In the rows, zero is written as 128.
T: rows in 3 groups, each row roughly a mix of its group's directions:
T (118 x 11):
[[186  93 143 140 128 132  85 133 108 107 141]
 [102 167 133 135  95 154 106 167 105 138 163]
 [113 158 130 105 118  82 171 133 109  92 147]
 [124 125  95 165  74 125 102  93 123 126 107]
 [123 122 132 117 101 149 137 174 113  67 144]
 [137 136 166 107 162 125 155 174 130 161 151]
 [109 125 127 108 110 185  99  98 153 153 105]
 [135 137 159  98 162 124 153 183 135 147 151]
 [132 156 114 163 122 165 133 144 140 149  71]
 [141 135  75 135 145 107 135 165 113 100 167]
 [154 168 138 133 132 141 123 168  94 130 177]
 [ 94 117  94 100 122 121 116 101 144  74 108]
 [145 152 124 175 121 170 132 146 142 159  90]
 [120 145 110  93 122 124 116 159 175  78 131]
 [130 120 112 179  88 119 105  79 119 139 115]
 [ 96 101 178 156 163 115 127 112 140 123  96]
 [163 109 134 175 115 171 119 155 123 161 126]
 [136  89 135 142 119 173  87 122 155 159 106]
 [128 147 104 127 158  71 104 136 117  88 147]
 [118 100 126  96 104  96 119 135 114 114 189]
 [124 118 111 173  99  88 127 126 103 176 125]
 [165 168 137 140 124 168 123 156  96 131 162]
 [123 160 125 121 124 143 157 158  78 174 138]
 [113 103  85 131 132 157  75 116 159 139 138]
 [136 128  89 140 144 107 143 173 114  92 169]
 [ 71 108 140 128 163 151 150 103 104 144 111]
 [105 141 153 161 146 148 162 125 150 150  78]
 [153 121 168 146 151 130 147 149 102 182 147]
 [179 135 113 139  90 102 109 156 164 114 141]
 [119 101 114 132 124 178  72 111 155 139 125]
 [155 132 156 102  63 124 142  99 110 128 124]
 [ 85 118  94 107 144 106 159 102 134 131  84]
 [118 116 174 126  89 170 150 112 132 149  98]
 [ 82  92 151 127 150 102 107 109 127  89 108]
 [146  97 131 164 147 149 104 121 143 180  99]
 [170 156 132 154 134 166 117 129  87 117 162]
 [110 142  95 161 186  91 134 143 121 125 136]
 [172 130 162 149 109 158  90 135 125 114 164]
 [128 113 110 170  90 126 103  74 118 129 109]
 [ 87 148 115 126 151  92  85  93 133 111 110]
 [196 123 121 150 116 156  97 144 118 131 149]
 [122 118 160  77 173 162 143 125 136 104 127]
 [169 147 171 135 137  88 154 118 101 148 114]
 [192 147 128 136 107 123  91 151 138 111 151]
 [107 146 110 113 111 167 176 137 112 169 145]
 [ 84 166 114  90 134 100 143 110 144  96 115]
 [107 119 104 134 133 155  92  82 157 168 121]
 [127 130 134 167 118 163  70 153 114 102 123]
 [122 137 101 121  90 150 171 150 128 170 157]
 [106  95 123 124 108 173  89 147 149  93 139]
 [122 100 129 147  81 145  92  79 117 117 114]
 [142 147 112  69 125 103 168 111 124 130 159]
 [129 101 136 147  74 151  89  90 124 125 115]
 [167 132 172 108  80 128 159 115 107 126 133]
 [103 171 133 139  97 154 110 166 114 139 166]
 [122 124 137  77 156 166 132 127 147  79 119]
 [125 124 140 121 106 132 144 175 109  64 143]
 [119 169 125 107 156  73 116 126 113  90 128]
 [125 157 130 124 132  72 183 137 105 130 116]
 [ 71 137 132  97 147  90 145 103 136 106 111]
 [136 125 122 141 149 109 118  86 144 193 109]
 [197 143 102 134 111 160 111 141 125 126 146]
 [ 87 112  98 112 141 102 146  93 151 117  88]
 [188 103 142 149 111 133  90 148 127 105 144]
 [137 173 112 122 171 109 158 167 118 126 155]
 [119 106 134 164 147 161 162 119 139 157  80]
 [108 159 124 102 117  84 163 129 111  87 151]
 [ 88 125  86 134 148 145  84 105 155 147 113]
 [135 111 135 106  99  74 123 143 142 118 180]
 [152 122 161 157 138 135 143 134  95 188 140]
 [144 128 119 187  99  98 116 122 111 169 136]
 [124 154 115 117 187  96 164 154 124 125 144]
 [109 164 126 104 122  84 171 139 108  94 136]
 [171 133 170 104  92 135 155 142 108 106 149]
 [109 124 130 114 125 147  85  86 155 162  91]
 [135 138 113 160  59 135  91 115 137 128 123]
 [140  98 144 158 143  95 125 140  83 157 163]
 [ 94 118  89 116 120 114 119  89 148  86  99]
 [128 156 103 147 159  71 162 129 105 140 126]
 [187 149 100 116 110 127  90 141 118 115 155]
 [119  94 131 111 171  92 146  82 141 121 107]
 [138 100 131 161 144 160  93 107 144 175 107]
 [146 126  79 139 147 108 136 172 117 104 165]
 [ 70 133 107 111 135 122 172 115 129 167 126]
 [ 98 132  94 100 122 119 112 110 151  67 117]
 [142 116 189 145 115 125 118  87 124 153 100]
 [110 111 101 124 134 142 118  70 125  83 101]
 [107 106 111 128  95 140  96  75 119  93 113]
 [ 99 105  99 130 126 157  78 100 162 145 122]
 [101 117 135  99 163  94 159  86 144 110 107]
 [ 80 135 116 116 108 143 175 140 118 170 145]
 [142  86 134 110 157  85 149  92 143 117 100]
 [145 113 153 141 158 103  84 111 135  85  99]
 [108 102 124  94 118  75 102 127 116 103 162]
 [116 106  79 129 139 159  76 133 157 133 135]
 [128 102 136  88 126  90 123 116 118 100 183]
 [134 111 163 132  97 170 178 137 129 155 116]
 [132  96 143 176 129 147 154 138 145 170  95]
 [131 139 150  83 169 138 153 176 140 121 144]
 [105 107  87 131 145 163  79 131 160 141 120]
 [165 172 141 145 107 156 116 162 114 140 162]
 [150 126 188 144 123 116 115  88 118 152  98]
 [100 100 123  91 118  82 162 122 119 155 152]
 [129 139 107 157  58 135  97 113 133 133 115]
 [ 83 164  99 100 146 107 157 104 138 141 106]
 [119 152 180 127 113 107 175 118 101 121 102]
 [146 140 118  83 138 106 188 103 138 145 130]
 [156 157 121 174 129 136 109 103  89 118 164]
 [136 108 150  99  94 184  98 135 143 105 137]
 [151 122 138 163 131 174 157 136 125 178 108]
 [118 110 111  75 120  92 163 112 118 140 162]
 [133 126 183 134 121 140 120  89 131 163  87]
 [121 164 138 141  91 157 106 170 111 135 165]
 [101  93 120 123 126 110 121  81 165 112  90]
 [150 112 130 134  94  77 106 153 156 124 164]
 [ 97 116  84 136 161 158  89 146 157 132 120]
 [125 104 140 112  89 164 102 110 149 157  87]
 [ 92  91 118 106 156 119 145  84 131 116  93]]

which group is each row in? (one row of each group first):
[128 123  78 138 144 126 137 177 123  96 164]
(38)
[127  92 143 139  82 155  97  88 137 130 103]
(114)
[ 63 105 142 141 134 114 162 123 144 148 103]
(46)

[127 118 153  77 168 171 145 133 132 104 120]
(114)
[138 116  99 180 146  97 127  94  89 131 134]
(114)
[ 93  84 117 129 143  94 141  84 125 139  97]
(114)
[118 114 175 136  89 167 149 113 127 147  94]
(38)
[162 134 151 145 115 143 115 167  89 149 169]
(114)
[ 86 129 134 127 162 172 159 101 105 144 107]
(46)
[141 131 121  89 145 105 189  99 140 150 126]
(46)
[ 88 115  87 141 159 150  88 124 159 139 123]
(38)
[156 166 130 135 124 144 120 172  95 124 174]
(114)
[113  99 143 125 156 140 152  90  80 160 114]
(114)
[153 147 143 135 141  76 173 121 108 160 116]
(38)
